First come named moves, each a turn or a mirror, each shown by rows before and after it. For each pair of rows after them, which moves, in which order, take the first row to the second? The first pair is done for you.
move Q489:
[  8  -7   4   5 -20  16   0  -9  -1 -13  11   3   2  10   1 -21  10  -4
 -19  18   4  -6] -> [ 11 -16   1   9  -3  11  -6 -13 -12  -9   7  -6  -1   7   8 -20  10   3
  -3  19   2 -19]
[-10  11   7 -18 -20  -3   9  -4  -4   1  -2   3  -6  -7   4  -1  -3   0
  -5 -28  -8  14] -> [ -5  -3   0 -12   1  -6   2  -7 -16   7  -6  -8  -9  -8  11  -2  -3   9
  16 -28 -10  -4]
[-14   4 -12   5   4  -7   2 -11 -17   3  -7  -9  -7 -12   5   7   9  -7
  22 -11   3 -20] -> [-21  20  -4  -4 -22  -2  11  -4  -1  -4  -1   5  -3  -9  -5   6   9 -18
  -3 -12   7   4]
[ -4   1  12  -3  -5  17 -14  -1 -12   0  -7   8  -1  17  12   3   6   4
   5   0  -4  11] -> [ -4   0  12  -2  -4  18 -16  -1 -12   0  -7   8   1  16  12   3   5   5
   6   1  -5   9]
move Q865:
[  7  -8  -8   0  20   5  -1  -8   3  25 -16 -21  -6 -14  13 -11 -21   0
   2 -12 -12 -13] -> [ 16  -6  11  -3  -3  20 -15  -4 -11 -10  -1  13   9  24  17  -2  10 -14
 -15  13  -8 -11]
[ -7  12  -8   6  -2 -12   6   7   2   3  -3  -9   1 -11   5   9  -2   5
   8 -12  -3  -2] -> [  1 -14  -3  10  16   5  -8   3 -10  -5   0  -2  -2   5   3   5   5   9
   9  10   1  -9]
[14  3 13 -1  7  6 12  0 11  2 -2  2 -5 -1 -1 -8  2 -2 -7  8 -1  0] -> [10  7 13 -1  2  4 15  1 14  1 -2  1 -4 -2  0 -6  0 -3 -6  5 -2  1]
[-11   2  -4   7  -5   0 -13  14   3   4 -10  17  -4   4  -1  17   2  14
  -9  -2 -11  21] -> [-12  -4  -8   8   5  -1 -12  13   5   9 -13  11  -8  -2  -1  16  -2  17
  -4  -5 -12  19]
move Q351:
[ -9  17  -8  22  -1 -17   2   8  -6  20 -10  14  16 -18   6   6   5   9
  26 -22   9 -11] -> [  1   3  -7  19  11 -11  -6   1 -18  18  -9  13  14 -11  11   2   8  12
  35 -14   7 -21]
[  3  11   8 -19  -3   0  11   3  16   5   9  16  -6  -1  15   7   4  -3
 -13  -7 -15  12] -> [ 14  -6  10 -21  10   7   1  -6   2   3   9  13 -11   8  21   4  10   0
  -3   3 -18  -1]
[  7 -22   4  -1  15   8  -8 -11  -8  -2   6  -2  -5   8   2 -14   1   1
   4  11   1 -14] -> [-12   9   1   2 -12  -9   9   8  19   1   6   4   1  -9  -8  -7  -8  -4
 -16  -7   7  11]
move Q533:
[  6 -17   2  -6   9  12  -8  -6  -8  -5   9  -2  -1  14   4  -2   4   2
  -1  16   4  -3] -> [  1 -17  -7   3  19   1  -3  -1  -4   6   4 -14  -4  -2   2  -3  -7   8
   6   5   4  -8]
[ -6 -11   1   3  12  12 -11  -3   1   4  -6  -3 -10  -1   0   5  -7   9
   8  -1  -4   2] -> [ -6   3  -1  -3   2   2  -2  -7   5  10  -8  -8 -10  -8   4   5  -9   4
  12 -13  -6   0]
[-11  13 -12  -7 -13  13  -6   4   3   3   2   1  -1   2  11  -4 -10   8
  14 -11  15   9] -> [ -8  11  -8  -8 -14  19  -9   4   0  -2   5   6  -1  10  12  -3  -5   7
  10  -5  16  10]
Now pairs of rows:
(two moves a pair)
[  1  -6  -4  20  22 -15  -9  11 -12   2  -4   1   6  -5   7  -3   7  11
   7  -4   3 -11] -> [-11  10  -4  21   5 -19   0  18   3   1  -4   8  10 -11  -2   1   1   6
  -7 -11   6   7] => Q351 Q489
[ -7  -2  -4   8  11   3  -5   9  -5   4 -10   4  -3   1  -3   7  -5  12
  10  -3   0   4] -> [ -9  -1  -2   5   5   8  -1  10   2   3  -9   7  -4   2 -10   7  -8  10
   0   0   1  14] => Q489 Q865
[ 10  13  -4  -6 -12 -19   9  -7   6  11   4 -15   1 -21   1 -11 -12  -9
   2 -13  -3 -11] -> [ 14   0  -4 -13  -3  -6   8 -13   6  15   3 -19  -5 -20  -3 -15 -15  -7
   2  -7  -5 -10] => Q533 Q865
[ -7  20  15  -1 -26   3   4   8   4 -16  15  16   6  14  -5   1  10  -9
 -19   7  -6   9] -> [ -3  23   8 -18 -22   1  20  -9  11  11   7  -8  -7  -4  -3 -11  -7 -12
  -8 -13 -13   8] => Q865 Q533
[  1 -25   3  -7  26  16 -14  -3  -1   6 -16  -5 -12  -5   2  -5  -7  -4
 -10   3  -3  17] -> [ -4 -19  -4   1  26   5 -13   3   3  12 -21 -10 -11 -16   4  -3 -13   2
  -6  -5  -5  15] => Q351 Q489
[ -2  15   4 -14 -16  -2   5  10   8  -2  -7   6   4   3   3  10   3   2
  -4 -18  -1  19] -> [  9  -3   3  -7   4   2 -14   6 -13  -9  -7   5   4  14  14  11  13  10
  16  -9  -3  -4] => Q489 Q865
[  4   2  -3  10   6 -18   4   4   5   8  -2 -14   3 -15  -2  -3  -5  -2
   0  -6  -2  -7] -> [  8  -6  10   7   0  -1  -4   5   2 -11   6   5   8   5  -9  -2   8  -7
 -15  14   2   0] => Q865 Q489
[ -8  -2   1   2  -2  -9  -9  -5  -5   4  -8   2  -5  12  11   7  -5   6
  10 -22  -4  16] -> [ -4 -14   1   3   8   1 -10  -5  -4   6 -10   0  -9  15   7   7  -7   9
   9 -16  -3  17] => Q489 Q865
[ -7  -4  -5  23  16   1 -12  22  -2  -9   1   9  -2  13 -16   9   2  13
 -11  20  23   3] -> [-15  16 -14  19   6 -19   4  23  12   9  -4  -6  -3 -11 -16   7 -11   9
  -9  -5  22   5] => Q533 Q489
[ 13   6  10 -19  -7   4 -14  -2 -27  -4  -8  18   2  21  15  11  20  -4
  12   0 -12  10] -> [ -2   2  10  -8  -9  11 -13  13  -7  -6  -6  30   1  18  -6  15  11  -1
 -10  11  -4  33] => Q533 Q489
[ -2  -9  12 -42   5  23 -24  -7  -5   7  10  -5   3   4  11   2  11  -7
   8  -4  -8   2] -> [ -8  -7   3 -31  16   6 -24  -4  -6  18   2 -17   1 -11  15   5   3   2
  23 -17  -9  -6] => Q351 Q489
[  7  15   0   3  -6 -18   6   1  -7  -4  10  -9   9  -7   1  -9   3 -13
   7  -6   6 -22] -> [  4  12   6  -3 -14  -6  10   3   5  -8  15   2   6  -3 -12 -11   1 -17
 -15   4   9  -4] => Q865 Q489
[-15  -3 -11   0  14   8   7  11  21  20 -10   1 -17 -13 -12  -3 -15  10
  -5 -17  -1  20] -> [-17  20  -3  -3 -14   3  10  16  22   6  -4  13  -5  -4  -8   2  -4  -1
 -16 -17  -1  27] => Q865 Q865
[  6 -18   2 -14  13  11  -3 -14  -5   9  -1  -9 -12   3   4  -4  -6   6
  10   2  -6  -6] -> [ -2  -4   6 -21  -5  13   7 -12  10  11   3  -3 -12   1  -5  -4 -10  -3
  -9  -1  -3  11] => Q489 Q865
[  8  15   5  -9 -16  -4   1  -7  -1  -1   0  -1   0   0   5   3   1  -5
  -2  -3   0  -3] -> [ 11   2   1  -4   0  -1  -3 -10  -9   1  -2  -6  -2   0   7   1   1   1
   9   0  -2 -14] => Q489 Q865
[  8  -3   0  -5  -6   2   5 -14   1 -24  15  -3  -2  -3  -3 -28   9 -11
 -16  14   5  -9] -> [  4  15  -3  -6 -15 -14  10 -13   2 -20  12  -8   1 -13   3 -25   8 -11
  -9   0   4 -12] => Q489 Q865
[-11  -2 -11  -2  -5   4   1  19  15  -3   4  18  -8  -3  -5   7   5   8
  -8   2  10  22] -> [-11   5 -15  -6  -6  -4  10  13  18   8   0   6 -12 -14  -2   2  -2   7
  -1 -12   7  19] => Q865 Q533
[-18   7   9  26  -3 -19   0  18  -3 -13 -18  -4   6  14  10  13  -1   8
  13  -5  -6  27] -> [-15   8  18  18 -14  -5   0  15  -1 -21 -13   6   7  25   7  10   2   0
  -1   4  -4  34] => Q351 Q489
[ 12 -26   2  -9  17   6  -3 -12 -14 -10 -10   0 -15   8 -10   4  -6  -1
   2  15  -2   0] -> [  5 -12   6 -14  -4   7   6  -6  -1 -14  -6   9 -10   9 -18   6  -8 -10
 -18  12   0  18] => Q489 Q351
[ -2  -4   1   5   0   3  -9   9  -3 -10  -2   9   9   9  -2   3   6   7
   1   7   3   5] -> [ -4  10  -5   2  -4 -11   2   8   2   2  -5  -3   8  -6   3   0  -5   5
   7 -10   1   3] => Q533 Q533
[  0   7  -7  17   7 -24 -10   5  -9   0 -12   2  10  -2  18  20  13  13
  33 -18  -1 -14] -> [  1  29   5   2 -26 -17  -1   3  -1 -10  -4  14  16   8  19  20  19  -4
  14 -18  -1   0] => Q533 Q489
[  6  -5  -1  -7   8  -2  11  -6 -18  15  -8 -21  -4 -16  20  -1   1  -2
  34 -23  -5 -21] -> [  7  18  18 -23 -33  11  12  -3 -12  -8   5   7   6   9  17   3  17 -21
   4 -14   0   1] => Q351 Q533
[  9 -15   5  -4  -4   1 -12  -6 -15 -12  -1   9   4  -5  18  -6   0   3
   2   6  12  -7] -> [  0  -4   6  -6 -19   0  -3   2   2 -12   1  15   3 -11   8  -5  -8  -3
 -15   4  15   9] => Q533 Q489
[ -6   5   0 -10   7  21 -14   3 -11   0 -23 -10  -3  12   0  29   2   9
  19  -6  -1  14] -> [ -9   3  -2  -8   8  23 -14   6  -7   1 -22  -9  -3  10  -5  29  -1  10
  15  -5   0  18] => Q351 Q865
[  7 -25   2  -3  12   3  -6   1 -13 -14  -1   6  -3  15  -5  -9   3  18
  -5   3  10  -4] -> [  1 -12   8  -6  -6   3   2   6  -2 -16   2  15   1  13 -11  -7   1  11
 -21   0  12  10] => Q489 Q351
[ -9  -1  -2  -1  19  11 -13   8  -9  15 -14   5  -8   3  16  29   0  19
  17  -3  -4  15] -> [ -4  22   5 -17  -8   8  -4   1  -9  12  -8   6  -2   7  25  27   6   3
  13 -14  -8  17] => Q533 Q533
[ -5  19 -11   0 -18 -18   7   3   6   6   4  -5   4 -16   8  -1  -6   1
   0 -12  -4  -4] -> [  8 -17  -7   7  13   2 -14  -2 -14  -3   5  -1  -1   4   9  -3   2  11
   8  14  -3 -19] => Q489 Q865
[ -5 -15  -7  19  17   1  -7  10  16   4  -4  -2  -4  -5 -23  -2 -14  13
  -1  10   6   2] -> [  9 -21   4   9  15  15 -12  -2   3  -7   2   5  -5  13 -17  -8  -3   5
  -2  22   4  -7] => Q533 Q865
[ 14  14  -4  12  -4 -10 -13   2 -14 -17   6   9   0  16  21  -1  21  -5
 -12   9   7 -18] -> [ 17  -9 -11  16  21  -5 -17  -5 -16  -4   1  -2  -9  10  17  -7  11   6
  -5  14   6 -23] => Q865 Q865
[  2 -29 -11   5  15  20  -4  -3 -23  -6  11   2 -19  10 -18 -11   9  10
 -11  20   2  15] -> [ 15 -12  -5  -7   0  11  -4 -14 -42 -13  14   2 -13  22   5 -11  21   0
   4  11  -4  -1] => Q865 Q351
[-16  16   0 -15 -11   1   2   1   0  11  -8   1  -9  -2   1  10  -5   5
  15 -18  -4  15] -> [-12  -2   4 -14  -5  22  -4   0   1   3  -3  10 -13  10  -9   6  -2   4
  -1   1   0  24] => Q865 Q489
[ 16  14  18  -5 -18  -1 -10 -11 -24 -23   8   9  17  26  25  -1  29 -11
  12   9   2 -18] -> [ -1 -10 -11  28  28 -22 -12   3 -13   4 -11 -18   7 -12  14   1   1  18
  33  -4   5 -26] => Q533 Q533
[  3  11   0   1 -18  -1  16   3  -2  -6  -2   3   7   1   4   5   4  -9
 -12  -1  -6   4] -> [  7   4  -4  -6  -7   2  20  -9  -4   6  -7 -10  -2  -7   6  -2  -6  -7
  -3  -5  -9   0] => Q865 Q533
[  1   5   4 -11 -12   6   5  -2   1  -1   4  10  -1   6  -4   3   3 -10
  -2   1  -4   9] -> [ -4  -5   0   1   0   7   1   4   3  -1   3  11  -2   6 -11   7  -1  -2
  -4   7  -1  11] => Q533 Q351
[-10 -21  -4   0  16  19   3   7  21  19  -2   2 -15 -14 -23  -9 -16  11
 -17   5   1  24] -> [ -4 -27   0  -5  17  26  -1   2  18  17   1   5 -16  -7 -24 -10 -12   9
 -16  11   0  21] => Q351 Q489
[ 10   2   3 -19   0   7   9  -6 -32  -9  -4   7 -17  -6   4 -15  10   0
   5  18   6 -30] -> [  5   2  -3 -18   7   0  15  -7 -29   1  -8  -2 -21 -19   4 -17   1   4
  10   9   4 -31] => Q865 Q865
[ 28  -2   3   5   4 -17 -20  10   2 -16   1  -2  -9   3   7  12   0  -5
  18  10 -12 -13] -> [ 19  -6   5  12   2  -9 -19  20  16 -20   4   9  -9   5  -6  16  -2  -4
   1  20  -7   3] => Q489 Q533
[ 19  -3   2  -3 -27  -9  11  -9  -6  -6  16  -2  -1   4 -14  -2  -1  11
 -12   6  -5 -23] -> [ 10  -2   0   8 -28 -11  10   2   4  -6  14   4  -1  -1 -23   4  -5  15
 -20   6  -1 -12] => Q533 Q351
[-16  -9  -3   3  14 -12   2   0  -5 -12 -10 -11  10   8   4 -11 -24  -8
  21  -8 -13   2] -> [-18   3   0   2   1 -17   4   2  -2 -15 -10  -6  15  10   6  -8 -20 -15
  17 -11 -13   5] => Q865 Q865
[  5  11   2   1  -3  -5  -4 -11 -10  -5   5  -7   3   9  10  -3   0   2
  15  -3  -5  -9] -> [  1  12   7   2 -10   2  -5  -4  -6 -14  10   6   6  18   3   1   4   1
   2   6  -2   1] => Q351 Q533
[  9  -5  -7  18   8 -18   5   0  -6  -2   2 -17   8 -18  -6 -12 -10  -9
  -5   6   2 -28] -> [ 12   1   4  14  -6 -11   1   2  -8 -20   8   1  14  -1  -6  -9   3 -17
 -18  17   3 -22] => Q865 Q489
[  0 -21   4  -2  14  29   3   2   2  12  -3  -1  -7  14  -9  -3 -13   4
  -8  12   4   7] -> [ -6  -6  -2  -4   5  15  16   4  14  23  -6  -9  -7  -1 -10  -5 -23   2
 -10  -3   5  11] => Q533 Q489
[ 12 -11 -12   2  12 -14   3  -8   9  16 -11 -24  10 -19  -1  -7  -6 -10
   6  -4   7 -16] -> [  9  16  -7  -3 -15 -23   8  -3  11   5  -8 -13  20 -14   4  -1   2 -21
  -3 -11   8  -9] => Q865 Q865
[  1 -14   2  -4  24  12  -4   3   5  17 -21  -3 -10   5  10  13   0  21
  16 -17  -6   6] -> [  6  -2  13  -5   5  11 -12   7  -5  -4 -13  15   2  25  16  19  19  14
  11  -9  -5   3] => Q865 Q489
[ -4   5   6   3 -13  15   0  10   9  -8   0  21   1   9 -15  12   2  -6
 -22  12   9  19] -> [-13   3  -4  15  -4   6   0  18  16  -3  -5  16   1  -4 -19  14  -6   1
 -16   7  12  16] => Q533 Q865
[  1  11  12 -14 -14  -1  20  -9  10 -11  -4 -10  -2  -2  -8 -10  -9  -8
 -19   4   4   9] -> [ -3 -16   3   4  15   6   7   0   9 -12  -9  -9  -5  -2 -19  -7 -11   8
 -16  16   8   8] => Q533 Q533
[-20  28   1  32 -34 -27  -5  27   7 -19  14  17  28 -13  -7  19   0  -2
  -1 -21  14   0] -> [-20   5   2  45 -16 -13 -22  33   2 -27  14  28  26  -2 -15  22   6   8
  -5  -2  18   1] => Q533 Q533
[-11 -14 -19  12   5   3 -20  12 -19 -17  15  14  -1  11   8   5  18   6
   5  -1   4  -4] -> [-23 -10 -31  17   9  -8  -8  18  -1   2   8   1  -8 -14  -2   5  -1  11
   2 -16   4   7] => Q351 Q865
[ -1  10   8  -1 -10   3 -12   1  -4   3   9 -12   3   6 -10   4  -4   6
  -3  -8  12   5] -> [ -2  10   6   2  -7   1 -13   1  -7   5   5 -17   4   3  -9   5  -6   9
   4 -10  10   2] => Q489 Q351
[ 17  -9  -8  -1  12   5  -7   0  -3  16   1 -12 -13   8  -3 -13   6 -11
  -7  16   1 -17] -> [ 18   8  -7   0   1  -9  -7   2 -12  10   1 -11  -4   9   8  -8  13 -14
   2   8  -1 -27] => Q865 Q489
[-24   6  12  -3 -12   0   5  14   9 -21  12   7   7   8   3  -9  -8   2
  -8  -3   2   3] -> [-16   1   5  -2   3 -11   2   7  -5 -12   5 -11   4   1  16 -11  -9   7
  19 -12  -4 -19] => Q489 Q533
[ 19 -11  13 -30  14  21   5 -21  -6  17  -3  -8 -17   4  16  -3   9   2
   9   0 -10  -1] -> [ 11  -1  18 -33  -6  27  14 -13   9  10   3   4 -13   4   4  -2   7  -6
 -16   3  -6  21] => Q533 Q489
[  5   3  -2  17  18 -26 -11   0  -7   1  -8  -4  -1  -1  -2   2   2   5
  26   3   6 -18] -> [  1  17   0  16   7 -34  -5   5  -3   1  -7  -3   2  -3   1   5   2   2
  23  -6   6 -14] => Q865 Q865
[-12  17  -4  12  -9 -17   2  13   9  -5   0   7   5   2  -8   5   4   3
  -4   0  10   1] -> [ -6   5   1  12  -2  -6  -6  11   1 -14   4  12   4  15  -9   5  10   3
  -7  13  10  -3] => Q865 Q865
[ -2  24  -6  -9 -12 -30  16  -5  18 -12 -12 -11   6 -14  11  18  11  12
 -14  -8   3  11] -> [ 10  13   8 -22 -17  -8  11 -14  13 -25  -3   1   4   6  10  11  21   4
 -26  11   4  13] => Q351 Q489
[ 13   8  -9  -1   2 -23  26  -5   1   4  11 -28  -1 -24  -1 -18 -10 -14
 -12 -11   1 -34] -> [ 12  16  -2  -8 -13 -16  29  -5   9  -1  16 -18   1 -17  -7 -20 -11 -21
 -28  -7   5 -20] => Q351 Q489
[  3  -1   7   2   0   1   1   1  -8 -20   2   8   5  11  -5   1   7  -4
  -9  10   3  -8] -> [  0  14   8  -5 -12  -5  11  -1  -1 -13   3   4   6   3  -3   0   2 -10
 -11  -2   1  -1] => Q865 Q533
[  7  -7   6   9  -3   9 -11   3 -13 -22   5  14   8  20   6   3  17  -4
   3  15   3  -1] -> [ -5  15 -10   8  -7 -21   9   6   1   7  -5 -12   6 -16   8   1  -6  -1
  17 -22  -1  -2] => Q865 Q489
